In the data rows, zero lies at 4.5, halfway between 4 and 5.
Each row below has a hidden score, from 0 to 30, with 15 about the middle. What is it? The score is a weighted sum of the row's numbers plus the product of two more (or one squared), each taken from its middle value.
[3 6 4 4 5 4 4 4 5 5 5 2 6 4 5 6 3 9] 22
[4 5 5 6 3 6 4 3 5 6 2 3 5 6 4 6 4 5] 15
[2 7 4 5 3 3 4 4 3 3 3 4 5 5 6 7 3 4] 21
[3 5 3 2 7 2 5 4 6 2 5 6 2 4 4 5 5 4] 18
[3 5 4 5 2 5 4 5 5 5 2 6 5 5 5 6 5 3] 16
[3 5 5 4 6 4 4 3 5 5 6 4 6 4 6 4 3 3] 14
[5 4 3 4 4 5 6 3 5 3 3 6 2 6 3 6 6 5] 17
[5 4 3 4 6 6 6 2 5 4 4 5 3 6 4 6 5 5] 20
[5 3 5 3 8 4 4 4 5 5 9 3 6 4 5 1 4 2] 13
[7 4 5 4 4 6 5 5 4 4 6 5 2 7 3 4 8 3] 20
[1 5 5 4 3 5 3 1 2 6 4 2 6 7 7 5 2 3] 18
[5 4 5 7 4 5 3 7 5 4 3 3 6 2 4 5 2 7] 11
[6 3 6 3 3 5 4 7 5 6 5 5 6 5 5 1 6 3] 11
[2 5 5 3 3 5 3 1 3 6 4 3 6 6 7 4 3 4] 17
[7 4 4 5 6 5 6 4 7 2 4 6 2 4 1 6 7 7] 12
[3 4 5 2 7 5 3 1 4 6 9 1 9 6 6 1 3 3] 16
[6 4 4 3 5 3 3 5 5 2 7 6 3 4 4 1 7 3] 15
[6 3 5 7 5 7 6 6 6 5 3 3 3 4 3 5 5 4] 13
[5 6 2 5 6 2 5 5 6 2 4 6 4 4 4 7 5 6] 24
[5 6 3 6 5 5 5 4 5 3 3 5 4 4 4 7 4 5] 19
[0 7 4 3 2 5 4 0 1 6 4 2 6 9 4 6 5 4] 25
[5 5 4 3 6 4 6 4 6 4 4 6 2 4 4 4 5 4] 12
[5 4 5 4 4 5 6 4 4 4 5 6 5 7 3 4 7 5] 12
[6 4 3 2 5 3 7 4 7 4 5 7 3 4 3 4 6 6] 15
[5 6 3 5 7 3 5 5 6 3 4 6 2 4 3 6 6 5] 15
[5 4 6 6 3 6 6 4 3 4 3 5 4 8 3 6 6 6] 15
[5 4 5 3 4 4 5 5 4 6 6 5 5 5 6 4 4 2] 19
[4 3 5 6 3 3 3 8 4 5 4 3 8 5 6 5 3 6] 20
[5 5 4 6 4 4 3 6 5 4 4 3 6 3 5 5 2 6] 17
[3 6 4 5 4 4 5 3 4 4 2 6 3 6 4 7 5 4] 12
[4 4 6 6 2 6 4 3 3 6 2 4 4 6 6 4 4 2] 13
[3 5 5 2 6 6 3 1 4 6 9 1 9 6 6 1 3 3] 18
[9 4 4 4 9 3 6 6 8 2 8 5 5 0 3 3 5 6] 21
[4 8 2 6 5 3 5 3 5 3 2 6 4 3 3 8 4 5] 16
[5 3 6 7 3 5 2 6 4 4 4 4 8 2 5 4 3 5] 11
[3 5 3 2 6 3 6 4 5 5 5 7 2 4 4 4 5 4] 7
[4 3 5 5 6 4 4 4 4 5 5 4 3 5 5 4 4 3] 9
[5 4 4 5 3 5 5 3 6 3 3 6 2 4 2 5 7 9] 9
[5 3 5 6 3 6 5 4 5 4 2 4 3 5 4 7 4 6] 14
[8 2 6 9 6 6 3 8 4 4 3 5 4 2 4 4 3 1] 1
[5 5 6 7 4 5 3 5 4 2 4 3 5 4 2 5 5 6] 10
[5 4 6 5 3 6 5 4 3 5 4 4 4 6 3 5 7 3] 14
[3 5 5 4 2 5 4 1 3 6 3 3 4 8 4 6 5 3] 18
[8 4 3 4 9 3 6 6 8 2 8 6 5 0 3 3 5 6] 17
[4 6 3 3 6 3 6 4 7 5 4 7 3 4 4 5 5 5] 13
[5 4 5 3 5 5 6 4 5 6 5 6 4 5 4 3 6 5] 10
[4 4 5 6 4 4 4 5 5 5 5 3 6 4 6 5 2 6] 17
[7 4 6 5 6 6 5 5 4 2 6 4 5 5 4 5 4 5] 14
[3 5 5 2 6 4 6 5 3 7 6 5 3 4 6 3 5 1] 15
[3 4 5 3 5 4 4 2 3 6 5 3 4 6 6 4 4 3] 15
[5 4 5 6 3 6 5 4 3 3 4 5 4 7 3 7 6 7] 14
[4 4 4 5 4 3 5 5 6 4 4 5 5 3 5 6 4 7] 16
[4 5 3 1 4 3 5 3 6 5 5 7 3 5 6 3 7 4] 22
[4 4 4 4 5 4 5 4 5 5 5 6 4 2 3 5 5 5] 7
[4 6 4 4 4 4 6 3 4 3 4 6 5 5 4 6 5 4] 14
[5 3 5 6 4 5 3 6 6 5 5 2 6 3 4 5 2 7] 13
[5 5 4 3 5 4 5 5 5 5 5 7 3 3 4 4 6 3] 10
[4 4 3 2 6 4 6 4 5 5 5 6 2 5 4 3 6 4] 10
[4 4 6 7 2 6 3 4 2 6 2 3 4 7 6 4 5 1] 17
[5 4 4 4 6 5 6 5 6 4 4 5 3 4 4 6 5 5] 17
[5 2 5 4 6 4 3 5 4 5 7 3 6 4 6 2 3 2] 14
[2 8 3 5 4 2 4 4 3 3 2 4 4 4 6 7 4 5] 23
[0 7 3 2 2 4 2 0 2 5 4 2 6 8 8 5 2 4] 28
[6 4 5 3 5 5 6 5 5 6 5 5 3 5 4 2 6 4] 10
[2 6 5 5 3 4 2 5 1 4 4 0 5 5 5 5 2 6] 22
[4 2 5 5 5 4 3 5 4 5 6 3 6 4 6 2 3 2] 10
[0 5 5 5 0 6 3 3 0 8 2 1 6 9 7 6 1 4] 29
[6 4 5 3 4 4 5 4 5 5 5 5 3 5 4 3 6 5] 12
[5 5 4 6 5 4 3 5 5 4 4 3 6 3 5 5 2 6] 15
[3 4 5 4 5 4 4 3 4 6 5 3 4 6 6 4 5 3] 17
[3 4 6 6 2 6 3 3 2 6 3 3 5 7 6 3 5 1] 18
[7 3 5 5 6 7 5 6 3 1 6 4 5 4 5 5 3 5] 15
[5 5 5 7 4 5 3 6 3 5 4 2 7 4 5 5 2 6] 19
[5 6 3 5 6 3 5 4 7 2 4 7 3 3 3 7 6 6] 18
[2 6 5 5 3 4 2 5 2 4 4 0 5 6 5 5 2 6] 20
[2 4 4 3 4 4 5 2 5 5 6 4 5 6 6 4 4 5] 18
[5 3 5 7 4 4 3 7 5 5 4 3 6 2 4 5 2 6] 9
[4 4 4 5 6 3 3 5 5 5 6 3 7 2 7 4 4 6] 21
[5 4 6 4 5 5 4 5 6 5 6 4 6 4 3 4 5 6] 9
[5 4 4 5 6 6 6 3 5 4 4 5 3 5 3 6 5 4] 12
[4 3 5 4 6 4 4 5 5 5 7 3 6 3 5 3 3 3] 12
[5 3 5 7 4 5 4 6 4 4 3 4 4 4 4 5 3 3] 8
[3 5 4 4 4 4 5 5 3 5 4 5 2 4 5 4 5 3] 14
[4 4 4 4 4 3 5 6 5 5 5 6 4 4 5 4 4 3] 12
[6 4 5 5 4 6 6 4 4 4 4 5 3 6 4 5 6 5] 14
[4 4 3 2 6 4 6 4 5 5 5 6 2 4 4 3 6 3] 10
[4 5 5 5 1 4 3 4 2 3 4 6 4 5 5 3 7 3] 15
[0 6 4 3 1 5 3 0 2 6 3 3 5 8 7 6 3 4] 22
[8 3 5 4 6 4 5 8 8 5 7 6 7 1 3 2 4 7] 5
[4 5 6 6 3 6 5 4 5 4 2 4 3 6 4 6 5 3] 14
[1 6 4 2 4 5 4 0 3 6 6 2 8 8 5 4 3 5] 19
[8 3 4 1 6 4 7 2 9 3 8 7 4 4 0 3 9 9] 14
[2 7 4 4 3 3 3 4 2 4 3 3 4 5 6 6 3 5] 20
